In the data rows, 128 means zero.
Some points, each followed by its number:
134|121|125|130|120|113|111|117|106|116|142|107 0
 83|201| 86|173|  0| 96|119|122| 79| 79|255|182 1
157| 81|157|104|137| 83|143| 93|142|122| 85|110 2
162| 86|155| 83|158| 86|133| 96|157|154| 68| 94 3
168| 75|173|190|110|125|190|163|164|121|137|139 4
125|119|124|157| 34| 63|137| 72|123| 93|176|135 5
115|140|121|137| 18| 40|114| 79|123| 56|191|152 6
140|149|110|125|102|126|132|143|134|120|162|137 7
 83|171| 94| 57|166|128| 61| 83| 84|116| 60| 86 8
 87|173| 96|188| 40|124|132|122| 96|111|222|148 9
154| 95|147|135|190|145|153|166|161|153| 73|118 10
158| 88|169|105|250|164|153|158|153|170| 23| 96 11
149|143|118|142|147|158|149|148|143|156|123|134 12
117|123|118|162|114|150|140|153|113|133|163|133 13
116|117|130|123|123|112|114|104|118|103|117|112 14
136| 99|121|143| 93| 75|130| 95|127|102|144|111 15
130|139|149|141|126|141|141|149|127|127|124|151 16
102|170| 80|143| 35| 89|100| 91| 84|100|184|130 17
 95|145|104| 85|149|122| 66| 60| 98|137| 82| 95 18
 91|168| 97|112|175|158|106|141|112|116|118|141 19
146|113|138| 90|246|191|125|153|143|191| 28|112 20
138|148|120|154|106|118|145|148|129|108|190|126 21
151| 89|178|121|141|131|160|149|158|152| 99|145 22
157| 62|164|188|116|135|177|149|167|148|148|143 23
163| 99|126|122| 66| 50|123| 88|150|105|173|118 24
138|106|154|125|174|148|135|147|148|150|110|131 25
154| 99|127|158| 34| 38|144| 79|135| 73|169|157 26
129| 90|160|147|143|136|165|134|150|141| 90|147 27
128|108|138|118|238|186|143|137|157|164| 57|103 28
100|179|107|155| 28|126|122|129|100|101|235|162 29
108|172| 96|123| 30| 63|110| 81| 81| 79|199|145 30
157| 88|140|110|105| 59|137| 89|139|117| 96|108 31
127|173|126|109|111|140|114|136|109|133|142|144 32
161| 80|154|158|182|167|154|145|168|168| 93|106 33
133|131|129| 96| 83| 88|116| 82|120|105|134|114 34
134|152|137| 93| 56| 47|108| 71|126| 74|163|133 35
128|169|133| 84|179|161|111|134|130|153| 87|133 36
 91|216| 93|111|114|175| 91|147| 88| 97|185|161 37
146|100|139|178| 96|110|150|137|147|128|168|136 38
 94|238| 83|136| 24|113|100|137| 80| 70|238|166 39
110|125|123|159|149|146|125|135|108|154|134|134 40
 94|164| 94|196|  0| 76|142|131| 87| 91|255|180 41
New points follow, each followed by the number of its nearest point above.
125|106|135|175| 21| 61|154| 89|139|105|186|141 5
111|160|117|101|153|162|119|128| 92|131|114|130 19
 96|157| 98|117|167|170|114|134|115|135|126|120 19
106|167|108|130|160|155| 95|153|117|125|107|135 19
 69|229| 88|125|119|156| 80|138| 88| 91|168|146 37
137|119|161| 48|255|248| 95|176|156|211|  0| 86 20
153| 87|164| 98|138| 78|128|116|155|124| 77|129 2
145|101|153|138|204|161|136|157|180|168| 55|130 10
136|124|124|110| 96| 79|109| 73|118|107|127|102 34
110|121|134|128|209|187|129|165|137|156| 70|113 28
120|157|124|137| 94|128|132|149|123|125|160|138 7
 96|165| 91| 35|160|121| 57| 86| 85|122| 66|111 8
117|146| 98|176| 88|135|134|136|112|100|196|136 21
151| 84|162|107|228|158|148|160|156|181| 31|105 11
148|139|104|147| 46| 72|117| 70|122| 94|180|139 5
108|164|102| 70|205|179| 91|172|110|162| 94|114 36
130|118|127|130|191|155|125|167|155|151|113|132 25
126|149|107| 94|189|168|104|145|120|147| 72|123 36
126|138|116|116|109|129|130|142|135|131|157|145 7
167| 37|152|120|201|116|139| 98|150|159| 54| 84 3
116|127|113| 62|155| 98| 72| 82|114|121| 90| 97 18
 64|223| 73|113| 97|159| 76|141| 79|121|174|140 37
166| 69|157|171|170|153|175|153|159|162|107|120 33
160| 94|141|179|111|101|155|143|151|120|165|141 38
120|118|132|105|110|108|128| 91|134|120|104|129 14
 74|193|101| 87|166|164| 98|135|113|114|116|139 19
106|107|113|144| 34| 63|125| 82|128| 85|171|140 5
128|136|119|131| 11| 46| 99| 92|115| 79|194|151 6
116|169|112| 74|201|179| 97|158|120|163| 75|107 36
125|161|115| 88|112| 96| 92| 88| 99| 92|123|132 34
122|105|119|145| 68| 78|121| 89|127| 99|154|122 15
179| 48|172|199| 20| 56|203|100|155|115|175|138 26
